K735: [107 107 107 107 156 107]
K539: [135 135 135 135 160 181]
K304: [ 77 156 154  77 156  77]
dup K735: 	[107]
dup K539: 	[135]
[107 107 107 107 156 107]	K735
rev: [156 107 107]	K735

K536: [141  86  98 130  89 125]
K257: [158 161 177  88 101  99]
K171: [120 181 125  65  81 153]
K644: [ 63 189 187 168  82 133]
K760: [158 161 177  88 101 114]
K63: [ 89 101 104  65  81 114]
[158 161 177  88 101  99]	K257
rev: [ 81  65 104 101  89]	K63
[158 161 177  88 101 114]	K760
rev: [ 81  65 104]	K63

K389: [172 143 145 141 114 142 143 126 136 117 110 110 108 117 123 173 140 139
 105  95 120 107]
K677: [129 111 110 168 115 149 124 119 129 112 128 125 100 125 104 133 150 130
 107 117 108 105]
K57: [107 140 141  89 145 106 128 135 121 148 135 118 146 100 110 107 137 121
 157 149 152 161]
K942: [129 111 110 168 115 149 124 119 129 112 110 108 173 117 123 110 148 125
 131 119 134 116]
K862: [143 130 130 177 113 159 147 126 132 112 115 100 107 110 118 146 137 135
 107  83 133 113]
K344: [172 143 145 141 114 142 143 126 136 117 110 105 108 117 103 173 140 139
 105  95 120 107]
K136: [121 154 155 115 140 125 160 151 131 138 124  97 167 111 184 113  93 130
 151  90 188 160]
K656: [129 143 151  94 133 106 101 100 109 151 125 173 133 140 101 144 113 120
 134 190  97 146]
K687: [143 147 130 177 147 159 147 126 132 112 115 100 107 110 118 146 137 135
 125 106 144 128]
[143 130 130 177 113 159 147 126 132 112 115 100 107 110 118 146 137 135
 107  83 133 113]	K862
rev: [173 123 117 108 110 110]	K389
rev: [115 112 132 126 147 159 147 177 130 147 143]	K687
dup K687: 	[147]
rev: [133 173]	K656

K984: [126 180 148 131 132]
K377: [ 88 163 151 116 171]
K900: [164 164 162 110 123]
K52: [163  88 131 106 163]
rev: [131 148 180]	K984
[ 88 163 151 116 171]	K377
dup K52: 	[163]
rev: [171 116 151]	K377
rev: [148 180 126]	K984
dup K900: 	[164]

K329: [124 135 120 145 119 190]
K825: [145 119 120 145 119 190]
K248: [115 152 119 120 120 120]
[145 119 120 145 119 190]	K825
rev: [120 119 152]	K248
dup K248: 	[120]
[115 152 119 120 120 120]	K248

K75: [136 108 145 118 143 124 114 152 118  99 124 136 153 151 127 135 122 134
 134 131 143 108 122 133 131 131  90 121]
K163: [123 135 114 145 147 146 131 120 114 146 138 140 155 160 136  98 158 164
 112 111 143 166 118 129 150 136 131 106]
K194: [133 117 138 119 137 129 118 136 123 112 129 135 140 143 127 131 129 129
 132 131 140 118 120 127 133 134 105 120]
K732: [133 124 134 118 141 149 119 112 116 124 132 149 129 164 125 113 152 148
 127 122 164 143 101 117 150 145 114  97]
K849: [126 120 133 139 132 129 134 145 116 118 111 135 138 143 128 121 116 169
 127 112 150 134 131 145 128 110 134 122]
K575: [123 131 123 146 132 141 139 127 115 136 110 140 124 148 129 106 132 180
 120 104 155 157 125 120 137 115 150 113]
K719: [128 126 132 125 112 109 131 140 141 121 132 111 132  94 125 151 101 100
 137 140 103 102 146 133 106 116 134 154]
K632: [133 129 140 106 103 133 130 103 137 122 146 130 121 111 115 142 116 113
 143 135 147 115 116 116 121 127 148 126]
K898: [143 114 161  84 109 136 114 107 132  95 155 140 138 128 109 153 114 106
 154 143 170  94  99 109 126 137 117 114]
rev: [143 113 116 142 115 111 121 130 146]	K632
rev: [129 148 124 140 110 136 115 127 139 141 132 146]	K575
[143 114 161  84 109 136 114 107 132  95 155 140 138 128 109 153 114 106
 154 143 170  94  99 109 126 137 117 114]	K898
[123 135 114 145 147 146 131 120 114 146 138 140 155 160 136  98 158 164
 112 111 143 166 118 129 150 136 131 106]	K163
[126 120 133 139 132 129 134 145 116 118 111 135 138 143 128 121 116 169
 127 112 150 134 131 145 128 110 134 122]	K849
rev: [157 155 104 120 180 132 106]	K575

